(in the rows, 128 means zero)
One turn moves every row onto another: examples first, then more rows asked:
gon: [137 124 112 115  99  95 126 106 152 123 123 139 120]
dev: [125 156 119 144 115 119 124 133 119 139 120 114  76]
mina: [139 110 119 135  98 127 123 132 109 140 110 112  95]
guku: [127 138  99 163 111 107 144 108 136 101 109 110  92]
setu: [138 144 112 102 107 131 132 128 150 124 121 118 102]
rop: [142 119 144 138 106 119 133 124 127 136 126 136 107]
tup: [132 128 118 142 114 118 110 124 127 151 106  87 105]
nagim: [110 150 120 150 125 104 138 120 158 120 111 117 113]
Nuvis: [135 110 117 123 105 101 115 109 155 136 113 119 130]
duko: [133 114 120 128 110 104 107 118 141 142 113 104 129]
dedog: [153 141 102 128 108 127 138 110 145 129 105 141  88]
Firi: [124 115 109 146 109 105 141 128 142  93 100 108 110]
pidon: [101 144 103 130 106  91 144 103 130 122 113 102 105]
Mudu: [127 137 118 114  92 128 134 120 146 139 134 133 108]
gis: [139 154  96 129 103  88 135  98 138 114 118 129  97]
norep: [138 115 115 124 105 103 118 113 152 134 114 114 138]
Fule: [132 119 101 119  96 113 130 122 103 131 113 100  93]
zizat: [146 143 141 150 118 110 119 119 121 118 104 122  88]
Namid: [108 136 102 165  85  96 124 105 130 135 119 127 102]
Pubu: [136 127 102 157 111 127 137 123 132 119  90  93 101]
fakav: [104 150 107 133 115  90 139 105 143 117 112 106 110]
veg: [122 134 118 124  83 125 129 113 148 144 134 132 113]
gated: [128 139 117 148 114 125 113 129 123 151 109  96  95]
kula: [141 129 134 152 110  98 112 130 124 137 101 137  98]
vomi: [108 140 102 167  87  99 129 106 130 139 118 129 106]
buko: [127 117 105 117  90 114 129 123 103 127 108  99  95]
Zafil: [113 139 100 151  80 108 119 103 135 145 126 134 113]
badel: [149 124 137 141 111 127 120 129 115 121  99 119  95]
pafop: [114 138  91 167 102  95 129 106 130 119 100 109 100]
Bib: [130 128 114 148 119 116 155 113 146  99 115 115  97]
tazet: [147 133  85 126  91 109 132 117 139 123 120 139  86]
noteg: [148 133 111 123 110 108 134 104 151 127 116 150 106]
gekas: [110 122  95 120  94 105 139 114 110 125 111  96 102]

guku -> badel
pidon -> tup
Where do these go?
mina -> gon
fakav -> gated
gis -> Pubu
Zafil -> gekas
norep -> vomi
tazet -> Firi
zizat -> dedog
dev -> setu

